Look-ups in named tables: a row name and a column name give one cell, copied from the table.

roned
fields: nen, vun, nor, mogozu
gil: [7.0, 2.9, 7.5, 4.8]
serap: [6.6, 5.2, 6.0, 0.6]
kazef: [5.3, 4.5, 3.2, 6.4]
kezimop: [4.9, 5.9, 3.8, 5.8]
vepove: [7.1, 2.9, 3.5, 5.0]
gazulam: [4.1, 2.4, 4.4, 1.1]
duk: [2.3, 5.4, 4.9, 5.6]
nenomaf: [3.3, 6.9, 8.1, 5.6]

What is the nen of serap in roned? 6.6
What is the vun of gazulam in roned? 2.4
What is the vun of gil in roned? 2.9
What is the nen of kezimop in roned? 4.9
What is the mogozu of kezimop in roned? 5.8
What is the nor of serap in roned? 6.0
What is the nor of kezimop in roned? 3.8
What is the mogozu of serap in roned? 0.6
What is the nor of gil in roned? 7.5
What is the vun of kezimop in roned? 5.9
What is the nor of kazef in roned? 3.2
What is the vun of duk in roned? 5.4
What is the vun of vepove in roned? 2.9
What is the nen of gil in roned? 7.0
What is the vun of serap in roned? 5.2
What is the mogozu of kazef in roned? 6.4
What is the mogozu of vepove in roned? 5.0
What is the mogozu of gazulam in roned? 1.1
What is the nen of duk in roned? 2.3

bep.tsv
	ninetu	teba	mil
bozik	18104	87596	80792
tid	41773	-14026	40631
pipume	3644	87298	-73984

What is the teba of pipume in bep?
87298
What is the ninetu of tid in bep?
41773
What is the mil of bozik in bep?
80792
What is the mil of pipume in bep?
-73984
What is the mil of tid in bep?
40631
What is the teba of tid in bep?
-14026
What is the teba of bozik in bep?
87596
What is the ninetu of pipume in bep?
3644
What is the ninetu of bozik in bep?
18104

fevi:
	lafika	zek
bavus	93	163
rin	77	200
kof	90	167
gudiro	150	18
rop	113	110
gaginen	85	183
sedivu	88	178
bom	129	73
tefipok	125	77
delevek	137	51
latis	116	103
nepibig	123	86
veg	134	56

kof, zek: 167
nepibig, lafika: 123
bavus, lafika: 93
sedivu, lafika: 88
gudiro, lafika: 150
delevek, lafika: 137
bom, zek: 73
delevek, zek: 51
bavus, zek: 163
tefipok, zek: 77
latis, lafika: 116
rop, lafika: 113
veg, lafika: 134
rop, zek: 110
tefipok, lafika: 125
rin, zek: 200
kof, lafika: 90
sedivu, zek: 178
gaginen, zek: 183
bom, lafika: 129

telimi =
        punaloz  masutub
vozi        170       71
pasam       136      153
bukos       164      109
sosuge      158      123
fenu        123      209
miros       132      164
fugim       171       52
fus         124      199
gema        127      177

masutub of fus is 199
punaloz of bukos is 164
punaloz of fenu is 123
punaloz of pasam is 136
punaloz of sosuge is 158
masutub of miros is 164
punaloz of vozi is 170
punaloz of fugim is 171
masutub of sosuge is 123
punaloz of miros is 132

tivazor
|  | gur | zubiz | gug | lib | mal | zab | satotod |
|---|---|---|---|---|---|---|---|
| vez | 28.369 | 3.722 | 37.830 | 34.709 | 25.983 | 45.477 | -22.441 |
| mivik | 40.199 | -24.605 | -9.953 | -39.569 | -51.741 | 54.014 | -67.164 |
| zovaf | 12.557 | 12.441 | 58.478 | 50.354 | -44.747 | 8.779 | 16.844 |
| vikuno | 21.958 | -10.715 | -64.938 | -62.186 | -5.133 | 27.845 | -59.167 |
| zolotep | 4.055 | 30.540 | 82.014 | 92.695 | 6.868 | 1.819 | 43.865 |
| zus | 3.682 | 22.870 | 60.959 | 64.431 | -29.709 | -4.382 | 34.582 |
| pav | -25.122 | 53.493 | -0.370 | 61.365 | 80.247 | -40.081 | 59.292 |
| tutuv | 25.335 | -8.160 | -50.947 | -45.603 | 21.686 | 37.717 | -58.839 |
| lisiteb | -24.019 | 55.547 | 17.094 | 77.059 | 82.505 | -37.483 | 65.507 |
| rezaru | -4.780 | 25.070 | 24.934 | 39.178 | -28.250 | -19.561 | 33.307 |
| fek | 38.995 | -24.560 | -24.679 | -49.558 | -41.674 | 53.020 | -71.892 |
| momotek | 42.000 | -23.363 | -2.918 | -31.223 | -37.856 | 59.210 | -67.190 |
| por | 16.115 | -1.060 | 8.925 | -3.276 | -63.346 | 11.249 | -13.274 |

zus, zubiz => 22.870
zovaf, zubiz => 12.441
zolotep, lib => 92.695
pav, gug => -0.370
vikuno, zubiz => -10.715
por, zubiz => -1.060
rezaru, zubiz => 25.070
mivik, gur => 40.199
pav, gur => -25.122
por, gug => 8.925

Table dop
         rivan  fum  val  dipit  gaf  zotuk  rirofub  kos  gef
vavifaf    723  305  224    544  713    391      792  443  547
lem        708  301  218    555  722    408      789  460  549
tes        692  303  226    583  717    422      755  483  512
vogile     735  306  213    537  711    390      797  436  549
bituv      680  289  223    623  722    443      736  484  497
moda       668  286  236    622  722    441      736  499  509
zon        724  309  217    537  711    390      800  440  561
zosap      710  301  219    560  725    412      786  458  536
vovi       640  266  263    731  689    509      668  575  466
revev      705  284  201    565  724    403      764  464  526
gop        659  276  264    686  706    491      692  549  477
veku       634  268  271    718  691    505      669  568  469
sekadi     725  304  210    544  727    394      787  458  554
kikapa     675  293  226    601  722    441      744  482  501

What is the kos of zon in dop?
440
What is the rirofub of veku in dop?
669
What is the rivan of vovi in dop?
640
What is the zotuk of vovi in dop?
509
What is the dipit of revev in dop?
565
What is the kos of vovi in dop?
575
What is the kos of sekadi in dop?
458
What is the gef of moda in dop?
509
What is the rirofub of lem in dop?
789
What is the val of vogile in dop?
213
What is the rivan of bituv in dop?
680
What is the rirofub of vovi in dop?
668
What is the zotuk of bituv in dop?
443
What is the fum of vavifaf in dop?
305
What is the dipit of veku in dop?
718
What is the gef of vavifaf in dop?
547
What is the gaf of bituv in dop?
722
What is the rirofub of vavifaf in dop?
792
What is the rivan of revev in dop?
705
What is the gef of bituv in dop?
497
Which row has the largest fum? zon

